The same turns and mirrors carry the whole set onto itself, and each row onto the other rows of its family. Which rows share a family with each named row? Give them in list order.
These 27 rows form 9 families of 3 rows each.
kolu: [ 24   1  13 -22   9  17  35  23  -9   2 -18 -30  15 -16 -32 -41 -29  24
   3 -14 -12 -18  28  28  13  56   9   1  17 -46   4]
bod: [ 12  -7  -2 -19 -41  -1   5  16 -44   8 -24 -38 -26  -2  37 -50 -16 -10
  -6  37  -5  31 -34   6  -5  13  50  24   4  -3  33]
Mab: [-49 -16  33 -58  11  13 -12   2   1  -9   9  41 -41   7  23   6  -7  -9
 -10   9   0  48  26  21  23  36 -18  24  -5  21 -23]
gupi: [ 17  -4  -5 -20 -16  -8   6   6  23   2 -30   9   6 -22 -34 -19 -13  24
  34 -24  -6 -24   6  11  25  36  -1 -16  14 -28   1]
paku: [-34  -9  32 -42  10  38  -5  -4 -34 -11  33   4 -21  31 -18   4 -15 -14
 -28   7 -19  47  41  38  11  51 -10  37  -8  -1 -20]
reren: [ 21  16  -1 -36  -4  28  20  21 -13  16 -23   2   4 -14 -44 -18   3  39
  47   0  12  -5  15  25   1  24  25   8  -2 -25  -8]
senif: [ 16 -10  -3   1 -31   2   5  43   3  11 -11 -41   2  25  30 -29   7 -25
 -10  37 -26  28 -23   9   5  12  44  -9   7  -8  55]
Nese: [-61 -19  26 -34  19  23 -13 -14 -29 -20  21  18 -38  18   7  -1 -24 -10
 -22   7 -17  54  28  29   5  43   2  24   2  21 -11]
muno: [  6   3 -17 -41  15  16   6  18  19  16 -10   6  12 -14 -28 -10 -25  37
  21 -14 -22  -4  26  34  14  40   5 -21  36 -34  15]
Zut: [ 20 -12   7  -1 -23 -22   6  26 -12   1 -21 -62 -24  24  40 -24  10 -41
 -14  10   5  10 -13  13  15 -13  28  26  -3  15  48]
kun: [-35 -11  15 -59   6  31 -31  -2 -11  -6  15  20 -32  33  30  11   0  -9
 -20  31 -26  62  32  29   3  51   4  18   3  13   6]
Zuk: [-34  -9   7 -40  19  34  -9 -19 -23  -3  19   3 -59  36  16   7  -2 -29
   0   4 -36  37  36  51  29  42   2  27  -4  32 -12]
basag: [-27  -3  17 -60  18  20 -30  -5 -26 -21   0   6 -57  31  12  18  10 -28
 -10 -12  -9  32  40  24  11  36   1  46  -9  23 -21]
tebi: [ 21  12 -31  -9   0   2   5   1   6 -11 -14  -7   3 -28  -4 -24  -5  23
  54 -33   4 -19  23  35  31  32   7  -4  15 -29   8]
Doke: [ 28   7 -14 -41  30  -2   5  14   1   5 -26 -19  -1 -22 -11 -33 -22  16
  31 -41   3 -34  29  27  27  29  10   7  20 -21  -4]
ful: [-42 -30   9 -57  -4  16   0   6 -43  19  22  19 -41  27  10   7 -13   6
   5   3 -13  61  31  15  -7   7 -13  41  -7   8  -6]
dadib: [-38  -6  -4 -47  19  25  -7   4 -12 -33   0  25 -53  15  31  10   9 -13
   4  -5 -14  43  48  28  10  25  -9  24  -8  26 -24]
kavig: [  4  -3   4   1 -29 -12  17  24  -4 -14 -25 -56 -49  24  59 -23   9 -39
  13  13  -5  38 -15  19  15   7  34  14  -1  -4  45]
gad: [  6   8  -2 -12  33  13  26  22   2  12  -3  -6 -15 -40 -10 -16  -8  21
  25 -30 -13 -34  25  40  35  45  12   0  20 -24  13]
Daz: [  8 -16  20  -7 -38 -11   1  19   5   6 -17 -36 -25  31  38 -42  -6 -52
   6  26  -9  37 -40   2  25  15  40   4  -7   4  27]
bupab: [ 14 -26  15   4 -35   1  29  18 -27  -2  -6 -58  -6  36  19 -44 -14 -34
 -42  36 -24  30  -5  22   4  12  18  16  -4   7  33]
Kugo: [ 32  -3  -5 -33  -3   4  -1  10  15  17 -27 -23   5 -24 -25 -35 -16  32
  21 -37  10 -20  12  28  27  40  15  -3  -5 -29 -12]
far: [ 11 -18  13 -16 -34 -14   2  29  -4  12 -21 -64 -36  21  36 -38 -10 -30
 -29  14   4  36 -34  18  17  -1  34  15 -15   9  27]
zunev: [ 23 -24   8  16 -34 -11  24  14 -11   2 -29 -49 -36  21  41 -24  19 -30
 -10  21 -34   0  -1  17  10  25  32   7  -6  11  52]
palu: [-34 -21  17 -61   8  22 -25   7 -11  -1   9  14 -44  15   0   9   3  -3
 -28 -17  -4  46  34  23  10  30 -11  33 -29  20 -37]
foli: [  6 -14  25  13 -29   2  20   9 -10 -10 -26 -52 -12  30  22 -47  -5 -31
  -8  41  -7  32 -19  17   3  21  49  -1  -7  15  41]
sabu: [  3 -15  12  -7  15   7  24  13   5   3 -13  -5  16 -14 -38 -25 -21  36
  34 -32 -10 -13  31  17   9  42  10 -15  15 -33  11]

Which other rows belong to the same family as muno? senif, kun
Which other rows belong to the same family as bupab? kolu, paku
Which other rows belong to the same family as dadib? tebi, kavig
Which other rows belong to the same family as Mab? gupi, Daz
Which other rows belong to the same family as Zuk? gad, zunev
Which other rows belong to the same family as bod? reren, ful
Which other rows belong to the same family as Zut? basag, Doke

The same turns and mirrors carry the whole set onto itself, and each row onto the other rows of its family. Which rows share a family with each named row? Give them in list order.
These 30 rows form 5 families of 6 rows each.
fozus: [ 11 -20  37 -31 -26  -8  19  -8  14 -14 -23  -7  -2 -28 -28  26 -37   5
 -19 -59 -22  23  -8 -21   0  -4  10  24  -5  11  -5  -7  -9 -21 -13 -16
   7  -6  -3  -5   1  -7 -31]
betat: [-35  11  15  27 -31  36   3  40   3  20 -26  22 -22  22  46 -13   5  -3
  25  38   5 -21 -93  20   9  17 -17 -10  13  23   5  -9  14  23  30 -16
 -27  18  13  -6  32   8  41]
Gofa: [ 13 -11  17  -9 -27   1   8  11  33  -9 -16   8   9 -24 -37   7 -28 -26
 -29 -33   3 -13   3   1  -3  -8  -7  10   5  26   7   8  -4  -5 -21 -35
 -13 -57 -45   0  -8  24 -38]
muga: [ 24  -5  20   3 -25   7   2  16  37 -22 -10  14  12 -19 -40  -4 -15 -26
 -34 -20  -3 -31  -2 -17   0 -19   9  24  22  20  13   7   4   2 -15 -34
  -2 -58 -40   1  -1  19 -28]
kifo: [ 15 -11  39 -31 -35  -8  16 -19  15  -8 -25 -11  -1 -22 -23  24 -33  11
 -29 -52 -24   1  -4 -48   6  -5  22  23  -3   8   3  -8  -6 -13 -10 -33
   3   4   6 -17   0   4 -29]
ropup: [ 10 -23  35 -29 -24 -15   3 -21  19 -11 -32  -5   2 -37 -19  28 -22   1
 -24 -64 -20  14 -14 -26  -8   4  10  26  13  10   1  -7 -17  -8 -12 -22
  12   6   2 -16   1   6 -32]
batal: [-24  -3   2   4  -9  46   5  58   3  34   8  21 -11  13  59   9  -6   9
  19  55  10   7 -55  -1  -4  27   5  -3 -22 -13 -15 -20  34  21   0   9
  -2  23  22 -32  32 -15   7]
luru: [ 14 -19  33 -34 -19  -6  19 -13   6  -3 -36 -13   2 -25 -28  36 -28  -3
 -18 -64 -21  12  -3 -16  15  -7   6  24  -2   8  -1  -9 -12 -15  -8 -24
   4   8   3 -13   5   2 -38]
Dimif: [ 18   3  25   7 -18  -1  15   8  39  -9  -9  23   1 -24 -38  -1 -23 -30
 -35 -35 -12 -10 -16 -10  -3   6  -6  30  21  29  13   5  -4  11 -22 -30
   6 -53 -37   9 -11  27 -37]
papu: [-22  13  10   1 -16  49  12  56  13  33  14   4  -6   6  61   7  -8   2
  18  55  13   9 -37 -13 -18  19   7  -6 -26 -14 -16  -1  35  25   4  10
   3  12  23 -37  46 -16  11]
mobet: [ 37  -5  22   7   1  22  17 -13 -15 -27 -28  32   7 -33 -45  10 -28 -46
 -34 -41  -9 -12 -26  -7  14  23   6  44  14   8   4  -9  -6  10 -28  -1
  11  -6  -1  15   2   1 -13]
dufek: [ 22  -1  16  -7  -6  24   8 -22 -29 -31 -33  21   0 -29 -45   8 -31 -45
 -44 -30   8 -30 -18 -25  22  15  27  39  11   4   4 -14  -3  17 -10  -8
   5  -8   5   8   3  -4  -3]
lif: [ 28 -14  28 -21 -21 -15  20 -14   9  -5 -24  -2  -7 -37 -24  22 -36   6
 -19 -65 -29  20 -21 -28   3  17   6  23  -1  15   5 -10  -9  -9 -14 -23
   8  -6  -6   5  -1   7 -34]
Levul: [-29  15   4  13 -36  32  10  38  -8  17 -21  21 -18  35  39 -12 -15 -10
  26  37   5  -5 -84  16   9  12 -17 -22  13  16  -3  -9  18  23  29 -35
 -25  14  18   7  26 -11  49]
zomar: [ 17 -16  26  -3 -21  -6  -8   3  43 -11 -16  21   8 -29 -28  -3 -21 -25
 -41 -28  10 -18  -7  -6 -13  -5   0  17  30  18   7   9  -4   3 -21 -31
   2 -47 -47  -1  -2  18 -39]
Bidob: [-26  24  14  -1 -32  44  17  38  -6  24 -33  22  -7  26  34  -3   6  -2
  14  35  11 -16 -89  15  -4  14 -21 -14  27  12   1  -4  20  21  39 -28
 -40  16  18   6  34   2  48]
Zuka: [ 20   2  24  -4   2  32  15 -18 -12 -35 -42  25  -3 -33 -51  11 -24 -61
 -36 -28  11 -17  -7  -2  30   7   2  31   3  18  -3   6   0  17 -16  -2
   5  -8   0  16  -1   7 -15]
govav: [ -7  27  -3  37 -15  48  12  25   7  31   3  -1 -10   7  65   2   1  -2
  10  42  13 -19 -72  -8 -17  -2 -24 -24   6  35  -4  12 -16  -8  48   6
 -13 -25  21 -27  52 -26   8]
dosar: [-22   8   1  30 -15  61  -1  34   0  22  13   4 -17  14  55   2   2  11
   6  52   5   4 -47 -11 -21   3 -21 -24   8  44 -13  -6 -17 -17  39   0
 -24 -21  24 -36  41 -30  13]
Gul: [-37  18  15  10 -37  27  11  45  -5  32 -32  17 -13  29  41 -13  -8 -10
  22  32  19 -19 -88   8   1  16  -4 -11   3   5   0   3  14  27  31 -19
 -24  23   7  -9  41   0  49]
ker: [ 16  -6  33  -3  -2  26  11 -24 -20 -36 -35  23  -9 -28 -49  11 -32 -54
 -34 -37   1 -14 -13  -1  13  12   6  45   1   9   0  -5   1   7 -22   1
   8  -2   1  10  -6  -6  -9]
kad: [-42   5  18   0 -39  43  -2  40  -8  20 -12  11 -26  25  38 -11  12  -7
  20  51   9 -15 -84  13  -3  23 -11 -15  16  26   7  -9  10  10  33 -21
 -31   9  15  -7  27 -10  42]
fer: [-18   9   9 -14  -1  52  19  48   6  34   3   8  -6  16  54  16   0   9
  13  52  16   5 -42  -6 -17  35  -2  -2 -17 -17 -11 -17  56  26  10  -3
 -10  19  25 -31  29 -19   4]
piva: [ -5  15 -12  42 -13  49  13  23   7  15  18   3  -3  24  58   3 -10   0
  20  43   3  -6 -61  -2 -10   5 -36 -34   2  34  -9  -1 -10 -14  33  -8
 -17 -16  26 -28  35 -37   7]
salu: [ 17  -3  20   0   2  24  -9 -25 -15 -31 -41  30  -5 -42 -41   6 -29 -45
 -47 -40  14 -12 -15 -11   4  18  11  35  20   9  -2  -5 -10  23 -18  -3
  10  -3  -6   6   3   3  -5]
Mig: [ -1  25  -1  27  -4  54  22  24  10  19  11   5   6   8  60   8  -2  17
   5  47  16  -9 -48  -7 -22   8 -33 -28  12  44 -13   8  -2 -13  51   3
 -26 -23  20 -31  41 -24   3]
movuz: [-27  10  -2   5 -13  48   9  52   7  24  19   7  -9  29  56  12  -8 -10
  22  56   7  14 -42  -6  -7  22  -8  -7 -18 -12 -13 -19  39  25   5  -7
   1  17  30 -30  24 -28   8]
zov: [ 13  -9  24  -1 -28   5   5   8  35 -19 -11  13  -4 -25 -39  -1 -22 -33
 -33 -33   0 -13 -15   2  -6  -9  -5  20  22  24   5   8  -3  -2 -18 -25
  -8 -65 -39  15 -15  19 -36]
Bodi: [ -6  15  -3  41 -10  51  -1  23  11  27  12   0 -15   4  67   5   0  21
  11  43   6  -1 -64 -10 -14   6 -22 -29   3  39  -3  -2 -10 -10  38   5
 -23 -19  25 -33  41 -12   2]
zete: [-34  -2  15  -5 -12  51   0  43   2  30  15  15 -23  26  50   0   0   4
  11  65   9   5 -45  -2 -14  29   3  -1 -17   1 -16 -12  32   8  10  -1
  -2  22  16 -36  25 -32   6]

Which other rows belong to the same family as movuz? ropup, Levul, zomar, piva, salu
Which other rows belong to the same family as muga? kifo, dufek, Bidob, fer, Mig
Which other rows belong to the same family as Gul? Gofa, luru, papu, Zuka, govav

The same turns and mirrors carry the whole set onto itself, and each row onto the other rows of its family. Which rows share a family with each named row? Give them in list order.
These 16 rows form 4 families of 4 rows each.
losim: [  6   3 -14 -24  32 -35 -10   2  16 -12 -29 -16]
Bapip: [  8   4 -13 -22  26 -25   7  20  44 -34 -15  17]
basuv: [ -2  34  58  37  47  31 -26  -8  16  12  14   4]
basan: [ 15   5   4 -22  25 -20   8  22  40 -49 -24   9]
rebed: [-14  18  33  44  35  49 -43 -15   7   4  -1   3]
lili: [ -6  29  61  45  46  26 -25 -17   3  -5   9   2]
dod: [  5  17  22  33  29  49 -45 -25 -12  -9  -7   6]
Pozu: [  6  15 -12 -27  30 -36   3  15  14 -37 -26  -9]
saror: [-10  14  39  39  39  51 -37 -30   3 -10  -6  10]
Gaz: [  0  32  51  56  43  36 -20  -8   9  -1  -1   5]
Duda: [  4   9 -13 -34  38 -30 -11  13  25 -21 -19 -21]
gis: [ 12  16 -19 -22  27 -37   3  10  28 -19 -24  -9]
gop: [  3  21  37  42  24  49 -38 -18  -4  -4 -17  12]
resed: [ -3  29  65  38  45  25 -10 -10  17   7  15   8]
Kav: [ -3  15  -3 -37  27 -19   4  15  44 -38 -16   7]
bopu: [ 20  10   3 -20  33 -16   2  18  52 -50 -10  20]

Which other rows belong to the same family as Pozu? rebed, Gaz, Kav
Which other rows belong to the same family as Duda? basuv, basan, gop

The same turns and mirrors carry the whole set onto itself, and each row onto the other rows of its family. Which rows share a family with each named row? Give them in list order.
These 18 rows form 3 families of 6 rows each.
mudu: [  2 -42   9 -26  33  24  65 -29  14  23 -29  16 -26  26   6  -5  56 -26
 -17  18  29 -20   7  16  38  39 -29 -21  36  10 -11  -7   4 -36 -11 -57
  -4 -44 -10 -48 -15   1 -50  -5  18 -47  22  44 -10  -8  40  10]
duk: [  4 -72   5 -22  12  14  13 -13  48  39 -40  27   1  17   0   8  25   6
  -2 -15  25 -21 -17   7 -11  33  11  16 -12  30 -34  11  11 -26 -22 -81
 -14 -59 -25  -3   1 -24 -30  -6  21 -35 -32  -1 -40 -63  -7  -8]
vidul: [ -9 -73  11 -26   5  14  13 -26  49  39 -45  27  10   5   3   3  35   6
 -14 -10  34  -7 -27  -7 -22  26   4   2 -15  19 -36   5  19 -27  -8 -87
 -20 -57 -35   4  17 -26 -12 -12  24 -23 -30  15 -40 -48   1  -1]
Daras: [  3 -22 -32 -66 -23  22 -33   7 -11  63  32   3  29  20 -33 -30   0  14
  -9  30  24  -2   8  37  24  11  14  -5 -56  18 -25  33  -2   1 -27 -55
  14  15 -38  16  17  -4 -30  -4 -18  -4   1  39  -7  30  15 -27]
luz: [ 30 -13 -23   8  -8 -18  -6   8  -1  52  18 -29  38  30  -7 -34  18   2
 -18  48  15 -25  10  48   8   3 -50  10 -25  67  30   6  -6  -4  13 -19
   5 -34 -26  48  -3  41 -26 -27   8 -11   1  48 -37  34  18 -13]
Zasi: [ 28  -8 -25   7 -13 -19  -3   9   2  49   3 -40  46  32   3 -33  17   8
 -12  44   9 -27   8  35  27   2 -53   3 -14  78  23  -1   0  -4   7 -25
  -4 -17 -26  38  11  40 -14 -38  18 -12  -3  37 -12  39   6  -9]
lek: [  5 -70  20 -62  55  15  52  -2   7  67  -7  15  31  12 -30 -16  51 -30
 -39  -1   0  -6 -11  10 -30  35 -36 -18  31  43   5  11 -18  -9  -3 -36
 -14 -24   8  -3  -9 -30 -27 -62  -7 -12 -10   7 -19 -37   9 -13]
Lunup: [ 24  15 -48  18 -14   3  30   7 -20  30  62  -6  16   2  -6   2  10   9
  -7  -7  -5 -18  40  11   5   5 -10   1   8  30 -43  11  16 -15  15 -33
 -29   5 -37  14  11  10 -57  24  -2  -2   0  20 -30  30  19 -32]
dozi: [  4 -73  24 -59  56  16  53 -16   5  55   3  16  48  13 -22 -27  55 -18
 -33  18   6  -7 -18   3 -18  36 -31 -24  33  32   4  -2   0   1   6 -42
 -14 -19   9  -8  14 -35 -21 -71  -1 -17 -27  20 -27 -36  12 -15]
sodil: [ 19  11 -35  18 -32  10  29  10 -18  14  67 -13  27  20  -6  -7   2   8
 -13 -13   2 -18  46  -5   3  12 -11  -8  14  32 -35   6  23 -19  12 -43
 -12  -6 -36  26  24  -2 -50  22   6 -13 -11  14 -11  32  20 -28]
Lasip: [ 13 -19 -16 -61 -41  26 -26  18   1  59  29  13  28  28 -30 -29  -5  15
 -14  19   8   9   6  27  26   1  12  -9 -52  25  -4  38   2   6 -29 -52
  10  21 -35  18   8 -12 -28 -11   7   3   2  41   7  33  16 -21]
dede: [  3 -23 -35 -49 -38  26 -12  23  -5  66  24   1  24  28 -22 -16  -5   7
  -3  14  17   0   7  28  32  -9  11   0 -51  20 -18  49 -16  11 -35 -41
  15  24 -28   2   1  -5 -27  -9   0   6  -5  35 -18  33  11 -26]
pofu: [ 29 -17 -26   0 -11  -9  -4  13 -11  44   6 -39  43  33  11 -48  14  20
  -9  43  15 -34   6  43  18  10 -55  -2 -23  74  10  -8 -16  -2   6 -19
  11 -26 -12  26  10  42 -17 -25  -3   8 -16  33 -24  38   7 -12]
dozop: [ 14 -68   1 -23   3  12  31 -10  47  38 -47  29  11   0  12   8  35   9
  12 -11  20 -18 -24   1 -21  26   9  13 -23  14 -34   6  22 -19 -14 -77
 -12 -36 -24  -9  -1 -20 -31 -20  36 -23 -30   4 -35 -68  -2  -7]
vurak: [  6   8 -41  21 -20   8  25   9 -10   8  58  -9  21  20  -9  -9  14   0
 -22 -15   4  -8  51   2   3   2  -4  -4   6  31 -33   7   7  -6  18 -36
 -14 -15 -18  23  12   6 -51  33  -3   1 -25  29 -33  48  27 -26]
fava: [ -7 -68  19 -57  34  19  57  -1  18  72  11  13  37  18 -22 -13  51 -25
 -48  11   5  -5 -28  -3 -24  29 -44  -6  40  23  17  20  -6 -13   2 -32
 -25 -32   2 -10   2 -31 -19 -67   8 -14  -8  11 -35 -34   6  -5]
pon: [  4 -44   7 -26  30  34  65 -28  31  25 -13  14 -11  30   8 -12  55 -28
  -9  21  26  -9  10  -2  37  38 -22  -9  28  -6   6  -7  14 -42   5 -55
   9 -46 -10 -39 -17   3 -52 -14  39 -45   9  44 -22 -16  49  14]
gavul: [ 14 -44   2 -35  20  38  58 -30  17  31 -26  13 -21  21  22  -3  62 -15
 -14  15  24  -8  -9   7  24  44 -33 -20  33  -2 -15 -19   8 -47   1 -46
  -6 -40 -22 -48  -1   2 -54 -12  33 -29  26  33 -10  -8  40  29]

Which other rows belong to the same family as gavul? vidul, dede, pofu, vurak, fava
Which other rows belong to the same family as Daras? luz, Lunup, dozi, dozop, pon

